grid = [151 124 124 137 142 133 139 130 112]
The entry just right of the centre entry -> 133
Find the entry just left of 130.
A: 139
